Each row of Y is roughly a mix of the hidden directions of one of a few groups; some rows fit no group.
Y:
[[ 0.70 -1.86 -2.42  0.64 -1.60 -4.01 -0.54 -4.11 -0.87  4.22]
 [-2.24 -1.88  1.29 -2.43  1.35 -0.42 -1.38  3.05 -5.94 -0.07]
 [-3.77 -4.87  1.65 -3.45 -2.50  1.41 -0.34  0.34 -1.20 -1.49]
 [ 0.92  1.32  0.38 -2.39  2.04  2.04 -5.50  1.54 -3.87 -0.48]
 [ 0.28 -1.31 -1.35 -6.12 -0.25 -3.17  2.29  0.56  1.89 -2.08]
 [ 0.96 -1.99  0.85 -4.04  0.95 -2.66 -2.92 -1.07  3.73 -3.33]
 [ 0.45 -2.57 -0.34 -5.44 -0.06 -3.97  0.57  1.61 -0.26 -3.05]
 [ 0.59 -1.63  2.95 -2.09  1.10 -0.41 -2.85  4.63 -4.19  0.06]
 [-0.89  0.82 -1.25  4.20 -0.65  3.25  3.83  0.46 -2.31  3.57]
 [-1.05  2.20  2.50  4.38 -2.08  0.50 -0.81 -2.49 -0.45 -4.64]
 [-1.86  0.60 -4.09 -0.84  0.01  0.49  5.73 -2.62  1.10  1.46]
 [-2.09  2.58  3.84  1.18 -0.12 -1.19  0.30  2.97 -4.01  3.33]
 [ 1.05 -2.75  0.01 -6.47 -0.66 -3.40  0.96 -0.50  0.96 -0.23]
 [ 0.58 -1.78  0.31 -3.86  0.52 -3.14 -3.16 -0.92  3.68 -3.40]
 [ 1.48 -0.65 -2.16 -1.96 -1.74  1.38  6.37 -0.18  2.67 -0.88]
 [-1.36 -0.89 -1.07  4.33 -4.02 -0.57  3.41  0.03 -3.39  1.55]
 [ 0.83 -0.08  0.33 -2.97  0.21 -0.65 -6.31  0.48 -3.07 -2.24]
 [ 1.74  2.37 -0.87  3.38 -0.82 -0.02 -0.46 -3.45  5.55  0.38]
 [ 0.67 -0.42  2.25  4.53 -1.34 -0.37 -4.41 -0.42 -2.20 -3.46]
 [-0.53  3.58 -1.29  3.75  0.11  0.88  1.48 -5.55  1.35  0.38]
 [ 0.42 -2.14  0.88  2.41 -0.48  2.23  4.57 -3.91  3.15  1.43]
 [ 1.86 -1.86 -0.36 -3.13  0.74 -2.72 -3.37 -0.07  4.48 -2.90]
 [-0.26 -1.58  0.75  4.41 -1.32 -1.00 -5.89 -2.13 -0.10 -0.03]
 [ 2.91  3.38 -0.91  3.12  0.01  1.36  1.19 -2.86  4.75  0.32]
 [-0.51 -2.05  0.25  3.15 -3.59 -1.00  4.44 -2.58  3.02  0.85]
 [-1.00  3.51  3.58  3.19 -1.18  1.09 -0.72  3.75 -2.65  2.05]
 [ 0.64  1.32 -1.75  5.01 -1.28  3.41  1.55  0.01 -2.17  3.74]
 [ 5.75  1.27  0.39  2.64  3.72 -0.96  1.81 -2.19  0.11  0.04]
 [ 1.07  2.27  0.08  4.94  0.80  3.59 -0.79 -2.27 -0.19  3.82]
 [-3.28  0.56  2.08  3.20  0.06  0.01 -1.97  4.45 -3.37  1.98]
 [-1.75 -2.62  0.54 -5.99 -0.48 -2.55  3.00 -0.22  0.43 -1.58]
 [ 0.76  2.43 -1.34 -2.03  0.84 -1.05  0.99  2.06  1.18  6.62]
 [-0.57  1.90 -1.58  0.93 -1.12  0.07  3.09 -4.68  4.86 -1.02]
 [ 1.21  2.06 -2.50  1.50 -0.59  0.41  2.66 -3.12  5.72  0.62]
 [ 3.12  3.71  0.85  2.09 -0.36  1.18  2.68 -3.37  3.99 -0.06]
 [-2.27  1.47  3.09  1.99 -1.00  0.01 -1.50  4.86 -2.78  3.03]
 [ 3.57 -1.37  1.00  2.11  0.93 -0.28  5.05 -0.45  4.16  0.73]
 [-2.06 -1.57  0.92 -3.90 -1.27 -5.97 -0.68  0.04 -0.08 -2.04]
 [ 2.39  2.91 -0.15  4.58  0.80 -1.76  3.76 -2.19 -2.33  1.17]
 [ 1.29  1.51 -2.27 -3.39  2.79  0.38  3.73  2.65 -0.14  3.90]
 [-5.24  2.15  1.24  3.97 -0.04 -1.29 -1.14  0.62 -1.45  3.12]
 [ 0.31  3.49  0.46  5.91  0.93  2.54 -0.69 -1.49 -1.39  2.30]
 [-2.71 -2.91  2.73 -1.74 -0.53 -2.02 -3.05  1.73 -4.63 -0.42]
 [-4.04  3.08  3.25  1.71 -0.52 -0.55  2.04  2.98 -3.25 -1.07]
 [-2.05 -2.91  1.10 -2.53  0.02 -1.18  0.26  2.42 -5.93  1.35]
 [-4.37 -2.19 -1.51 -1.30 -5.02 -1.09 -2.86  0.87 -0.72 -0.91]
 [ 3.44  2.55 -1.07  3.15  3.12 -1.17  0.64 -2.13 -4.37  0.23]
 [ 2.31  2.87  0.49  0.51  2.81 -3.11  3.17  0.16  4.78 -0.18]
 [-2.15 -4.99  1.11 -1.25 -4.04  1.32 -1.75 -1.04 -2.92 -1.22]
 [-0.73 -2.95  3.58 -3.49 -0.47 -1.55 -1.32  3.38 -3.75 -0.65]
 [-3.44 -3.83 -0.43 -0.09 -4.82  2.36 -1.32  0.69 -2.56  0.58]
 [-1.06 -2.66  0.16 -5.95 -0.19 -3.96  1.69 -1.40  0.54  0.48]
 [-0.33  3.55  2.08  2.19  3.08  0.62 -5.47 -0.71 -0.08 -1.58]
 [ 2.96  0.18  2.02  2.23  1.58 -0.03  1.41  3.32  5.17 -2.13]
 [-0.22 -0.66 -2.80 -0.57 -1.95 -0.62  5.93 -2.46  2.16  2.43]
 [ 2.31 -0.93  0.22 -2.64  1.65 -1.39 -5.24 -0.15 -3.43 -2.75]
 [-3.75 -3.50  0.36 -1.84 -4.60  2.04 -1.51  0.19  2.67  0.12]
 [ 0.89  4.56 -0.28  1.31  1.29  1.39  2.64 -3.93  3.82 -0.77]
 [-2.21  0.84  1.30  5.70 -1.12 -0.41 -3.14 -2.83 -0.66 -2.27]
 [-2.51 -3.03  0.66 -4.33 -1.90 -1.23 -1.71  2.01  3.68 -2.06]
 [ 2.52  1.43 -1.33 -2.02  2.02 -0.89 -4.60  4.80 -0.74 -0.82]
 [ 4.58 -3.44 -2.92 -2.37  1.28  1.80 -0.12 -2.37  2.07 -1.70]
 [ 2.90 -4.49 -3.70 -1.79  1.10  1.04 -2.07 -2.14  2.70  0.80]
 [ 0.24  1.75  2.14  3.37 -0.05 -3.18 -1.83 -4.40 -2.51 -2.52]
 [ 0.32  2.15  0.06 -4.31  0.35  0.86  4.85  3.49  0.34  2.14]
 [-3.38 -4.29 -2.69 -0.01 -4.56  0.12 -0.35  1.40  2.14  0.14]
 [ 0.15  1.71  0.23  6.02 -0.03  4.58 -1.41  0.73 -0.62 -1.21]
 [ 0.17 -0.93 -0.02 -1.38 -2.98 -1.44  5.83 -3.12  2.37  1.23]
 [-1.05 -4.84 -0.64 -1.40 -1.35 -0.99 -1.82  4.10 -3.80  0.56]
 [ 0.88 -2.16  1.11 -6.51 -0.76 -3.27  1.93 -0.60  0.06 -0.42]
 [ 0.24  0.69  3.59  1.08  1.00 -0.48 -6.49  1.11 -0.36 -2.30]
 [-0.77  0.04  0.88  1.38  1.84 -0.46 -7.22  2.11 -0.59 -0.92]
 [-3.56 -2.66  0.38 -0.91 -5.45  0.44 -2.70 -2.36  0.77 -0.70]
 [-2.41  4.75  3.14  3.76 -1.51 -0.04  0.03  0.32 -1.22  2.89]
 [-1.56 -0.52 -1.83 -4.37  1.73  0.59  4.77 -0.08  1.10  3.48]
 [-3.04 -1.70  1.18 -2.55 -5.05 -0.83 -2.09  3.32  1.58 -0.73]
 [ 3.26  0.08  3.31 -3.13  0.98 -0.04 -1.57  4.21  3.04 -1.66]
 [-0.17 -0.39  0.50 -4.68  1.73 -3.32 -2.75  1.05  2.94 -3.31]
 [-2.92 -2.91  2.62 -2.67 -0.23 -1.72 -2.17  1.85 -4.61 -1.14]
 [-2.85 -1.56 -2.58  3.17 -1.30  3.91  2.76 -2.20  0.22  2.81]
 [ 0.87 -1.55  1.85  1.13  0.14  0.36 -6.00  3.43 -2.26 -1.92]
 [ 1.64  1.86 -0.49  3.03  2.76  2.34 -5.13  2.60 -1.57 -0.53]
 [ 2.44  2.61 -0.28  5.26  1.04  4.18 -1.09 -0.13 -0.71  1.96]
 [ 2.57  3.44 -1.11  3.00  0.34  1.65  0.05 -2.34  5.21 -0.65]
 [ 1.98 -1.71 -1.02 -5.07 -0.78  1.45  3.20 -2.53  3.41  0.18]
 [ 1.71  1.49 -1.50  2.21 -1.74  0.66  1.56 -3.23  5.90 -1.05]
 [-1.10  0.05 -1.16  4.47 -1.25  2.43  4.00 -1.14 -2.92  2.95]
 [-0.88 -1.28  2.02  0.37 -1.65 -2.96  5.57 -1.32  3.62 -0.81]
 [ 0.20 -3.63 -0.12 -5.23  0.31 -4.00  0.21 -2.69  0.14  0.81]
 [-0.49  1.34 -0.64 -3.63  2.38  1.19 -6.17  0.76 -1.31 -1.20]
 [ 0.59  1.22 -0.01  5.75  0.47  5.26 -0.99 -0.69 -0.29  0.43]
 [-0.03  1.34 -0.40  5.94  0.56  4.93 -1.22  0.50 -0.44  0.88]
 [-1.63 -1.64  1.71 -2.39  1.59 -1.09 -1.68  3.33 -5.56  1.43]
 [-2.15 -3.02 -1.35 -0.97  0.07  0.12 -0.05  2.70 -6.30  1.05]
 [-0.40  1.79 -1.15 -3.05  0.74  0.80  6.47 -1.69  2.12 -0.47]
 [ 2.35 -0.69 -0.62 -2.07  2.37  0.60 -5.82 -0.41 -3.26 -1.80]
 [-0.47  3.23 -2.25  4.46  0.20  2.67  1.92  0.28 -2.18  3.64]]

Here is one row of each group, with its name. Which group are the others in?
[-3.64  0.55  1.59 -2.66 -3.92 -0.24 -1.54  4.84  0.45  0.11] | <70>
[ 1.41  1.72 -0.02 -4.12  0.52  1.81  4.87  0.68  1.06  3.72] | <57>
[-0.50  1.10  0.54  2.02  2.60  1.13 -6.15  2.03 -2.55 -1.50] | <16>

[-1.44 -4.49  1.76 -2.39 -4.75 -1.39 -1.22  0.31  1.84 -2.02] | <70>
[-0.01  0.05  1.49  4.61 -0.44  0.16 -4.23 -0.99 -4.62  0.82] | <16>
[-0.89 -0.88 -1.20  3.82 -2.90 -2.78  5.03 -1.75  1.43  0.64] | <70>
[-0.74 -1.87 -0.41 -5.25 -0.62 -4.92  0.64  0.61  0.73 -2.62] | <57>
[-1.49 -1.96  1.72  3.80 -1.48 -1.58 -4.93 -1.35 -1.35 -2.91] | <57>
[ 1.85  0.93 -1.21 -3.04  1.36  2.32  3.02  2.53  0.77  5.12] | <57>
[-1.61  4.28 -1.62 -2.50  0.33 -1.68  4.63 -0.25  2.49  2.03] | <57>
[-0.34 -4.44 -0.02 -5.22  0.38 -3.58  0.35 -2.02 -0.35 -0.49] | <57>
[-0.13 -2.75 -0.54 -6.12 -0.16 -3.70  1.20 -1.30  1.35  0.79] | <57>
